In the rows, 128 means zero.
Each path below is one point turned by a fixed rotation once a step. After each direction that follows a path, write how fast that rotation turns it, in deg/step (0 if it stays still).
Each turn is a multiple of 5 degrees from 10 to 175, or 0.
Each row of a path follows its step; steps can be skipped.
Path 1:
step 0: [122 132 128 129 120 125 128 129 132 127 123 129 128 132 123 114 134 130
 133 125 129 131 135 126 117 129 135 127 121 128 125]
step 1: [133 133 139 121 128 122 126 133 128 132 132 134 123 127 123 126 130 123
 132 121 121 124 129 128 130 132 131 125 127 140 124]
step 2: [131 128 137 129 129 133 125 133 139 130 126 130 127 126 122 117 122 134
 129 128 127 126 123 129 132 131 136 131 125 117 124]
step 3: [127 124 128 125 129 127 127 124 130 137 127 140 128 127 131 116 130 129
 126 137 129 126 124 128 131 123 129 124 121 138 124]
step 4: [128 129 136 123 124 130 118 122 128 131 118 129 128 131 121 125 126 129
 122 127 133 122 131 123 118 127 137 126 132 129 123]
step 5: [124 125 134 130 128 126 122 136 134 132 126 141 122 133 128 130 123 122
 123 118 127 128 128 124 131 121 128 129 121 132 128]
step 6: [129 130 125 133 129 128 131 133 127 133 125 133 135 130 113 119 127 121
 122 129 127 122 123 126 128 132 137 128 124 123 131]
step 7: [135 125 129 132 134 121 120 122 131 134 129 131 123 128 131 123 129 121
 118 128 123 131 120 129 123 130 130 131 125 133 120]
step 8: [121 126 129 127 121 120 117 131 137 129 127 125 129 125 122 125 132 121
 127 132 137 122 127 128 126 123 132 131 128 121 123]
step 9: [123 125 121 125 131 121 122 128 125 129 126 139 122 125 125 130 132 128
 132 122 123 122 126 128 125 127 136 135 118 133 129]
Speeds:
[130 128 128 129 131 128 132 129 130 131 131 126 128 128 126 127 126 127
 127 126 128 128 129 124 131 133 127 129 126 128 129] | 80
Path 2:
step 0: [134 116 125 131 135 127 120 135 136 128 126 120 122 123 119 125 132 116
 131 129 131 121 127 125 128 132 125 126 128 136 127]
step 1: [119 134 136 126 121 136 127 127 144 124 130 120 127 134 128 131 120 122
 130 127 131 119 127 125 131 125 132 132 121 128 128]
step 2: [138 129 129 134 119 124 126 115 133 133 126 122 139 124 126 136 127 130
 134 121 129 129 127 123 124 129 120 126 122 131 128]
step 3: [133 122 119 129 137 136 129 138 129 133 131 114 124 129 123 132 129 126
 132 122 127 128 121 117 126 131 133 125 127 134 123]
step 4: [122 127 136 128 124 141 124 124 137 133 134 133 126 131 127 132 128 116
 130 121 121 122 126 127 130 120 131 134 128 136 130]
step 5: [128 128 125 135 124 124 119 121 128 134 123 120 138 128 124 137 132 120
 131 122 135 129 127 134 128 122 125 125 118 121 125]
step 6: [136 131 118 126 124 131 134 134 135 128 140 114 126 134 128 131 136 127
 130 123 125 132 125 125 130 129 135 120 127 129 131]
step 7: [132 129 125 127 129 142 121 124 134 141 131 134 128 128 129 124 123 123
 128 121 119 128 136 130 123 126 130 132 120 136 133]
step 8: [124 127 128 129 131 130 126 125 127 127 126 128 136 118 122 126 136 119
 124 116 136 129 124 129 131 124 135 122 114 125 121]
step 9: [125 130 124 128 119 130 136 127 131 131 140 112 128 130 129 126 133 123
 117 124 117 128 128 131 130 129 125 128 128 121 125]
Speeds:
[126 125 129 128 129 129 127 129 128 128 127 131 126 126 126 126 128 124
 125 125 131 125 129 126 126 126 130 128 131 127 130] | 95
[129 128 130 129 132 126 127 128 125 130 125 127 127 129 125 128 131 129
 129 126 130 127 129 128 131 131 127 126 125 128 130] | 135
Path 3:
step 0: [116 132 126 140 130 136 122 128 124 123 133 127 120 123 128 131 126 131
 125 125 133 126 128 124 121 124 123 132 133 119 127]
step 1: [128 132 125 136 126 136 126 133 126 127 135 118 132 131 133 118 135 126
 131 134 134 128 124 123 130 130 132 133 125 122 123]
step 2: [129 126 125 133 139 139 129 125 131 125 123 116 129 125 132 131 131 133
 127 130 137 123 129 127 120 123 131 128 131 132 123]
step 3: [135 128 130 133 125 132 132 125 124 132 119 125 139 140 134 127 136 135
 130 125 132 131 129 130 127 123 126 134 129 121 122]
step 4: [127 129 135 128 138 131 129 122 130 132 123 120 128 133 129 135 131 128
 119 116 129 130 130 127 128 139 127 129 126 128 118]
step 5: [129 124 143 136 127 135 129 122 125 129 123 136 124 129 128 131 132 128
 131 129 136 135 126 128 129 138 123 134 131 123 129]
step 6: [121 127 134 128 122 132 126 128 122 126 130 117 127 121 133 129 126 128
 134 121 129 132 130 126 134 139 126 132 136 132 121]
step 7: [125 124 137 132 131 131 132 134 126 127 123 121 130 120 133 121 122 128
 132 133 136 131 129 137 126 133 132 137 124 129 137]
step 8: [128 123 128 131 126 126 132 136 119 129 116 123 134 117 129 125 130 136
 131 118 130 122 121 128 132 127 126 127 128 132 126]
step 9: [127 123 134 132 131 123 120 134 118 138 123 129 134 128 130 130 122 128
 120 129 129 121 130 132 126 128 129 137 120 127 124]
Speeds:
[130 126 126 128 129 126 128 126 127 127 129 124 128 129 128 129 127 124
 128 125 127 125 127 126 133 129 131 128 129 129 126] | 155
Path 4:
step 0: [135 136 123 119 125 136 139 127 126 121 130 123 133 134 133 133 134 129
 121 126 127 135 123 128 128 134 130 126 133 130 118]
step 1: [126 135 128 127 135 141 131 130 129 124 125 133 126 138 136 125 127 134
 125 118 122 120 130 136 130 126 120 126 132 125 134]
step 2: [122 119 126 125 133 136 117 132 129 130 127 133 125 132 137 117 125 129
 135 133 126 138 129 132 127 134 133 124 134 124 133]
step 3: [128 119 129 123 128 122 124 134 128 135 125 125 122 127 128 132 134 124
 141 125 117 128 137 117 128 130 125 127 136 130 128]
step 4: [128 126 123 145 121 124 130 128 131 132 127 130 137 118 124 128 126 134
 139 127 130 122 131 124 130 128 124 124 134 134 130]
step 5: [121 126 131 134 124 122 132 111 124 130 145 130 132 128 121 129 127 126
 129 130 131 127 129 128 130 137 129 130 125 128 125]
step 6: [131 130 134 126 123 124 124 123 125 117 131 133 126 134 116 134 123 124
 120 130 125 128 126 133 135 118 128 124 131 135 121]
step 7: [126 128 131 124 128 135 135 131 137 113 123 130 124 123 125 130 132 135
 122 129 130 139 121 130 135 131 122 130 121 132 128]
step 8: [127 132 124 114 144 134 133 127 135 135 129 131 130 130 127 121 124 127
 128 121 125 132 126 128 129 123 128 135 121 132 131]
step 9: [133 123 122 122 133 129 118 127 127 135 129 121 132 125 140 134 129 132
 130 125 127 133 125 135 126 120 132 122 129 130 140]
Speeds:
[127 132 132 130 126 129 128 126 127 129 127 130 128 129 124 130 131 127
 128 126 130 129 126 129 123 130 129 126 128 130 126] | 55
[127 132 127 124 126 131 127 127 129 125 129 133 126 128 129 130 127 131
 126 128 126 128 126 126 129 127 128 129 127 126 126] | 55
Path 5:
step 0: [131 129 133 138 124 126 129 136 123 135 131 134 137 133 122 127 124 127
 138 140 127 128 134 132 133 134 131 124 138 123 128]
step 1: [129 125 127 125 124 123 138 128 124 124 119 124 135 139 136 128 131 132
 131 137 134 131 139 132 131 126 124 124 132 137 122]
step 2: [129 125 124 127 121 121 131 135 129 126 115 131 123 129 130 118 122 121
 130 119 129 132 137 120 127 136 123 127 132 128 121]
step 3: [138 130 132 123 134 123 126 138 130 120 122 127 126 117 134 122 130 136
 130 122 126 121 132 138 130 136 130 125 128 126 123]
step 4: [135 118 131 120 132 121 122 127 129 126 117 139 125 127 128 128 129 130
 138 132 131 128 121 130 133 128 126 126 121 122 137]
step 5: [123 123 130 129 125 124 124 138 134 133 134 138 125 121 119 127 136 130
 135 132 139 135 129 134 132 124 127 121 130 129 126]
step 6: [122 128 129 131 118 119 135 132 119 132 125 138 133 124 133 132 135 128
 123 131 120 130 126 132 135 123 126 118 126 134 125]
step 7: [135 133 122 123 125 128 138 136 137 138 126 132 134 131 133 125 119 122
 129 129 124 132 123 125 133 127 122 121 126 130 120]
step 8: [127 126 129 123 133 130 128 128 135 128 126 127 131 128 132 135 127 119
 136 120 120 123 142 137 136 130 125 124 123 127 118]
step 9: [131 130 129 122 121 125 120 122 131 129 124 128 123 123 139 125 126 122
 146 132 122 127 132 131 124 122 134 124 131 123 130]
Speeds:
[130 128 129 128 126 130 127 126 129 131 132 131 129 130 126 128 131 129
 129 125 124 128 125 128 129 126 126 127 126 130 125] | 40
[126 127 128 128 130 126 126 129 131 128 129 130 122 132 128 127 128 130
 128 129 126 125 128 131 127 126 129 127 129 127 132] | 65
Path 6:
step 0: [129 129 128 130 121 126 132 132 132 125 140 136 124 123 122 121 139 132
 127 131 132 126 132 131 128 140 134 128 127 128 125]
step 1: [135 128 124 126 125 139 123 129 136 125 135 129 122 130 128 134 136 128
 131 129 134 124 119 123 121 124 132 130 124 131 119]
step 2: [130 128 125 121 127 127 128 129 126 122 132 123 120 124 137 134 130 127
 138 128 137 124 131 131 118 134 131 121 123 124 136]
step 3: [128 132 117 119 125 123 131 125 129 116 126 128 124 132 128 121 132 126
 130 136 124 126 136 120 128 129 136 125 123 126 124]
step 4: [137 130 130 122 122 127 128 128 127 128 145 127 124 126 123 125 139 127
 123 127 123 128 130 129 128 133 129 131 123 119 125]
step 5: [131 128 129 123 131 135 128 125 141 126 143 126 121 124 128 125 126 130
 132 134 138 122 122 122 128 126 130 125 129 131 125]
step 6: [133 129 120 129 125 129 123 137 128 128 133 124 124 132 132 125 125 126
 136 133 135 131 131 124 113 128 129 125 120 123 133]
step 7: [127 121 123 120 123 120 126 120 129 120 130 120 128 137 124 125 136 126
 136 137 124 124 127 128 127 127 131 123 126 122 131]
step 8: [133 131 128 131 124 119 128 125 136 129 142 133 122 128 132 123 128 130
 126 131 120 122 132 132 127 131 132 129 125 118 122]
step 9: [131 130 132 128 130 126 129 131 140 124 137 132 124 132 118 125 134 135
 128 133 141 131 122 126 123 126 131 127 125 127 126]
Speeds:
[128 128 127 129 124 130 127 127 128 126 129 131 127 125 128 125 128 129
 126 126 126 126 123 130 128 126 129 130 131 125 129] | 95
[130 131 128 126 130 125 130 128 129 127 131 132 127 128 125 129 128 131
 127 128 127 130 130 127 133 127 125 130 128 126 128] | 80
Path 7:
step 0: [128 137 121 129 129 138 133 122 139 122 125 129 124 124 139 132 129 130
 126 134 122 123 131 138 131 121 127 132 135 131 123]
step 1: [133 128 133 125 122 117 135 119 129 134 131 125 132 124 135 133 125 121
 123 120 128 131 134 129 116 124 126 135 131 120 134]
step 2: [129 124 114 125 133 125 127 136 134 138 127 123 133 121 125 129 130 125
 138 133 123 137 134 120 129 127 129 133 128 132 122]
step 3: [121 135 119 130 130 129 137 122 118 125 123 126 124 122 140 121 133 127
 128 136 123 133 129 134 125 129 131 117 126 125 131]
step 4: [140 121 133 128 128 121 126 121 132 126 129 126 121 119 130 138 123 121
 134 138 124 123 125 137 122 131 131 129 135 128 129]
step 5: [120 126 114 131 125 130 129 119 135 130 128 124 128 133 129 136 133 122
 132 120 129 128 130 125 122 117 133 132 134 131 118]
step 6: [124 129 122 121 135 124 136 135 116 135 128 132 132 116 129 131 130 129
 120 128 124 128 133 133 121 125 122 129 137 125 128]
step 7: [135 124 124 131 126 133 127 132 138 122 126 123 124 115 136 125 126 126
 133 131 117 137 134 134 134 121 131 132 129 125 133]
step 8: [131 130 120 132 127 119 139 114 138 132 125 131 136 129 136 125 132 122
 131 130 132 126 130 129 116 130 128 124 123 128 131]
step 9: [128 135 127 119 132 125 126 125 120 134 129 120 124 120 130 137 128 122
 136 137 124 126 132 123 123 127 126 137 131 137 121]
Speeds:
[128 129 130 126 127 126 129 129 125 127 132 129 123 129 131 126 129 130
 128 128 127 127 130 128 124 128 124 129 128 129 128] | 135
Path 8:
step 0: [134 132 128 129 138 135 124 123 126 134 125 129 128 126 126 133 137 118
 117 131 124 135 135 125 132 119 131 124 129 128 132]
step 1: [134 131 135 129 128 127 134 142 125 134 129 128 130 130 126 127 132 124
 122 133 133 125 132 132 122 125 135 131 135 115 135]
step 2: [135 126 127 138 130 133 130 131 122 126 134 135 126 126 125 134 138 117
 130 126 123 130 142 124 130 122 128 124 123 128 129]
step 3: [132 129 137 121 134 128 131 133 127 133 124 129 140 133 132 129 129 116
 123 135 126 128 130 124 120 119 134 126 126 121 128]
step 4: [133 132 119 133 131 127 129 137 122 140 129 124 129 125 125 132 139 118
 131 127 129 125 135 130 135 122 127 128 127 124 135]
step 5: [136 129 136 132 133 134 134 135 119 124 118 133 132 127 124 130 130 120
 128 126 123 130 129 121 120 122 135 129 135 126 132]
step 6: [134 132 125 125 125 129 124 133 125 138 129 130 126 122 133 126 131 119
 131 129 134 122 141 126 124 118 135 126 120 124 130]
step 7: [139 130 132 127 133 129 133 130 119 130 120 127 140 121 124 135 131 124
 125 130 122 128 135 125 131 128 124 118 134 121 132]
step 8: [139 132 126 123 133 134 130 137 126 136 126 137 125 124 128 127 135 123
 128 129 128 132 130 129 126 124 135 140 122 121 131]
step 9: [133 122 136 132 132 133 128 137 118 134 128 130 131 124 124 124 135 128
 126 126 129 126 135 125 127 120 130 112 129 125 131]
Speeds:
[127 127 128 123 128 126 126 126 130 129 128 127 131 128 128 131 127 125
 128 131 129 128 131 124 129 129 125 126 127 129 127] | 100
